Each row is where one point has got to under a steady rotation. How many steps took it there?
The counts run from 0 to 839.
[-15 -21  16  -3  -9  16  20 -25 -16 -22  12 -16   3 -28 -26 -41 -12 -35
 -29  13  -4   3 -10  -2  -9 -11 -29  -7  46   2  13  -1 -12  11 -11  35
   5 -29   0]
180
[-41  14  27   7  -1 -12  26  12  -7 -24 -24  16  23   1 -16  12  16  -8
 -15  -7   3 -19   0   6 -21 -36 -15 -25   5   2  28   5 -24   7 -24  22
 -28   2 -40]
361
[  0   7   7 -17 -11 -35  27  12  10  -5 -29  12 -10  21  -4 -10  10 -14
 -27  26  30  -1 -13 -18  17 -21 -31  16   8  19 -13  27  -3  21  27 -33
  -5 -24 -32]
635
[  0  16  32   6 -15 -10 -23  25 -17   1  11 -31 -11   2 -12 -22   6   2
 -13 -40  -7  18  16 -15 -12  35   7  -4  33  30  -2 -17   2   6 -52   3
   4  -7  23]
603
[ 24 -22  11  -5   5 -18   6 -11  20  14  -9 -10  27 -33   8 -21 -23 -11
 -22  20  12 -16 -13 -43 -11  -9  33 -16  31   9   9  15  19 -33   8  16
  12  -6 -25]
341
[-19  -1  33  -6 -38 -10   5  19   2 -34 -32  12  14  15 -10  12  14  10
 -24 -26 -16 -14   0  -7  -6 -51   0  -3  21  -3  18   1 -16 -25   9   9
 -25   2 -26]
363
[-18 -15 -23  17  46  14  19  32 -29  15 -36   6  -3  13 -28  15  24 -31
 -15  -2 -21  14   7 -35  -8   6   5 -16  -4  -1  17  -2   1 -10   2  12
 -11  12 -26]
496
[  6   1   3  -4 -30 -36  -8  35 -14  18 -24 -18 -22  20  -3 -16  25 -29
 -12  -8 -26  -3   5  16   4 -15   2  -4  -1   1  -1  30  28   5  48 -27
  -8 -10  -8]
297
[-48 -13 -27   3 -23 -14 -16  36 -26  26   5   0 -22  15 -17 -17  -7  -9
  -7   7  22 -23  -2 -10  18 -14 -19  27  16 -17   0   4  -3  19  32 -26
 -11  -6 -30]
230
[  6 -22  40  -3 -14 -10  -3   7   4  -1   3 -16 -34  48 -16   6 -19   0
 -10 -47 -10  35   8 -29  -8  -5   1  -5  13  22   9  26 -11   0 -19  14
  -3   3 -14]
202
[ 22  17 -21 -14 -40 -25  10  -2  28   3 -10  -3  24 -11  -9  -4  20  16
 -29  14 -19 -36   9 -19   8 -31  17 -34   1   9  15  -1 -17   6 -43   6
   1 -15  13]
613
[ 16  17   0 -26  -5   6   2  -4   2  18  51 -37 -30   5  -7  -4  25   6
  24  -2  -3  -3  21  32 -19 -28 -15  -2  -4  13  -5  13 -27  22 -28  19
  -9   6  22]
130
[ 19  -6   0 -28  18  18   3  -5  22   9  59 -38 -14  -3 -12  -7  15   0
  17   7  -5   4  16  39 -18 -25  -7  -4   6  16 -14  25 -18  25 -19  23
   5   8  27]
129
[ -3   6  21   1 -39 -35   1  -3  -2   4   7  -3 -27  31 -25 -21 -16  -1
 -23 -30  16   7   3 -28   3  10 -15  -7  22  24   7  42  24  30 -15 -16
   6  -1 -17]
204
[  0  -5   5  34   7  13  -8  10 -37  -4 -33 -18  -6 -15 -47  12 -10 -15
  -8  -1 -16  -6   7  -9 -24  33  35  10  11  -3  22  -5  15  23  -2  17
  10  23 -21]
672
[ -7  -2  -6  -6  30  40  11  -7   9 -29  28  10 -14 -21 -29 -16 -13   9
 -25  30  16  26  32   3 -37 -18 -11  37  10  -6 -18  -7   5  12  16  10
  -9  24 -18]
756
[ 14   3 -19 -40 -25 -29  22   5  26  22  39 -13   8  18  -4  -1   0   7
 -26  -5   1  -9  17 -16  20 -30 -15   7   6  34  -7  31  16  -6 -12 -24
   2  -1  12]
208
[-31 -12 -16  22  18   7 -11   3   9 -10 -11  15 -10  -9 -38 -10 -19 -18
 -44  28 -14 -18  -6 -18   8  -6  13   7   7  16   6   3  49  17  37 -10
  13   6 -19]
501
[ -7  -1 -21  22 -46  -2 -18  25   6 -21   1 -14  -6 -14 -11 -32 -13 -27
 -36  10 -19   5  32  29 -20   5  -3  18   3 -27  -8   9  23  31   9  -3
 -16 -25  17]
526
[ 14  -1  -6   6 -60   3  13  -1 -22  -7 -38   0 -25   2 -32 -10  -4 -17
 -30  -1 -30  10  17 -21 -22  -2  18 -32   6 -13  35  -9  14   8 -15   3
   3  10 -14]
271
[ 27   9  -1 -19  -9  10  -3  21  26   5  28 -24  -9 -10 -19 -31   2 -19
   6  25  12   8   5  39 -13   7 -13  -5  14   9 -30  34  21  50 -11  -3
  19  -5  23]
127
[ 21 -33   2  19 -20  23 -20   7  27  -6 -19  -2   4   0  -4 -12 -49 -24
  -5  23   9 -12 -21  29  24 -13   6 -10  16 -18 -17  10   6  39  27 -10
  -6   4  -5]
797
[ 25  16 -13  16   7  21 -28  25   7  26   5   2 -16 -11   1 -24 -14   1
  14  -3  21  11  14  -1 -34  18  28   2   7  -8 -13  18  48  27  28 -25
 -29  26 -11]
822
[ 12 -20 -27  34  34  30  -8  22 -23  14 -14 -18  41   1 -10  16   9 -20
  -5 -29 -23 -37   0 -28  29  -1  12   7  12 -17   8  16  -6  20   4  -2
 -10   2 -15]
320
[ 35  -9  26   4 -42 -35  -1 -18  -5  11  -6 -40  28 -10   5  12 -11 -19
   0   1   9 -46   9  -2  35 -23 -13  -9  10  25   5   3   9 -18 -23  -9
   6   5  -7]
115
[-12 -10   2  -2 -37  -2  -3 -11 -23  -1   1 -21 -38 -13 -21 -41  -6 -37
 -12  17  10  28   6 -11 -17  19 -21  -2  24  -2   4 -26 -12   6  -6  18
  -9 -28  11]
178
[ 36 -14  -2 -35  -1  -3   1  28  26  15  -3   9   3  -1 -24  13  12  15
   1  -6  -3  16 -17  34 -24  -5  47 -17  15   0   6  -4   1  16  44 -12
 -13  22  -8]
217
[-23 -19 -12  13  21  10  12 -25  21  -1   7 -17 -12  -3 -13  -6 -46 -15
 -20  38   2  -9  -1 -43  -8 -22   2  11  -1  28  -2  12  24 -11 -27  35
   8  -5 -14]
678
[  5   3 -36   2 -45   3  -3  -1  -6  40   4 -35  -6   2 -23   7  -1 -28
  28   9 -25 -44  -3  11  19 -15   0 -22   0   5  12  13  21  20 -15  17
   4   2  15]
48
[ 13  29   3 -34   2 -17  12  -8   9  19  23   3 -28  -2 -39  -8  19  10
   4  21  25 -15 -15  16  -5   3  -4 -19  18  52   4   4  16  47  -8 -12
  18   9  -4]
557
[ -3 -20  -6   8 -30  18  28   7  11  -5 -30   5   8  -5 -38 -10 -28 -20
 -39  24 -26  -2   1 -12 -13 -12  13 -21  21  -5  21  25  34   9  -8  17
  26  16 -12]
273
[ 22   0  -6  28  13  -3 -17  32  21  20 -15  -9  15  28  -4   9   2 -13
 -10  -2  -4 -16  13 -18  36   3   3 -29 -14  13 -10  42  10  36 -31 -21
  13   9   0]
547
[ 55   9 -25  -7 -21  31 -18 -17  12  26  -6 -15 -36  -9  12 -16 -18  -3
  22  22   1  -4 -15   8   2 -20  25 -14   4  -6 -10 -32   2  14   7 -14
 -21  -4   6]
395
[  9 -14 -16 -13   5  24  19  -5   8  38  14   1 -11 -12 -28   5  -7 -29
  34  24  16   1 -16  34 -15  -8   1 -49  -6   6   8 -11  13  18  15  14
 -14  31  -7]
221
[-23 -10   1  15  17  35 -21  18  40 -33  -6   4  16  -6 -30   2  -8 -14
 -29  33 -24 -13  -8  22  19  -9   7 -10   8  21 -14 -25   3  28 -22  13
  17  -3  23]
102
[ -3   1 -31 -24 -43 -21  52 -14   1   5   9  -5  11 -18 -22 -19 -18 -20
 -34   1   2  13  16 -16 -24   4 -27  -5  17  16  14   4  19   7 -35   2
 -19 -25  -2]
609
[ 39 -13  -2 -39 -26  -6  -9  20  15  24  -2   1 -11  -3 -28  12  20   9
  17   1   0  17  -5  26 -13 -12  39 -23   9   0   6 -13   9   8  43 -12
  -6  33   5]
218
[ -5  -4  31  27  16   8   5  27  -2   5 -13 -14 -10  30 -12  14 -26 -23
   8 -27   7  34  15  -5 -21  14 -14 -19  -2  19 -11  27   6  16 -53  14
 -18  19 -12]
200
[  4  26 -17  -6  -5 -35  18   6  -7  23 -14 -14  22  -2  -3   5  18  -7
  -4 -13 -13 -54 -29   8  10  -4   3  -1   9  41  13   9  -3  40 -23  -4
 -14 -28 -11]
386
[ -3  20  -7  -1  23  31  -9  -8  -4  35  29   5 -38  -9  -9 -36  12 -12
  22  10  27   6  -8 -29 -11  11 -11 -47  23  20  -3  -3   5  20 -32   6
  -5   7   4]
827
[  9 -24  -4  -5  25  36 -17  28  -3   3  16   0 -27  26 -26   1   4   4
 -14 -10  -3  32  18  -6  11   1   9  18  23  -4 -12  -7   9   8  39 -28
   3  39  -3]
150
[ -2   7 -18  15 -23  22 -15  -2  23 -17 -22  17 -16   0 -18 -16  -7 -20
 -40  39 -32  -4   6   2  26 -14  -7 -19   3  12  -5 -39  19  15 -13  -9
  -2 -12  23]
100
[-21  -9   7  15  39 -15 -37  44  34  -1  18   0  26  -4 -12 -11   5 -16
 -24  -7  -8   8  18  22   7  27  -1 -29  -2  23 -19  -6  14  17 -19  -9
   2  -4  23]
776
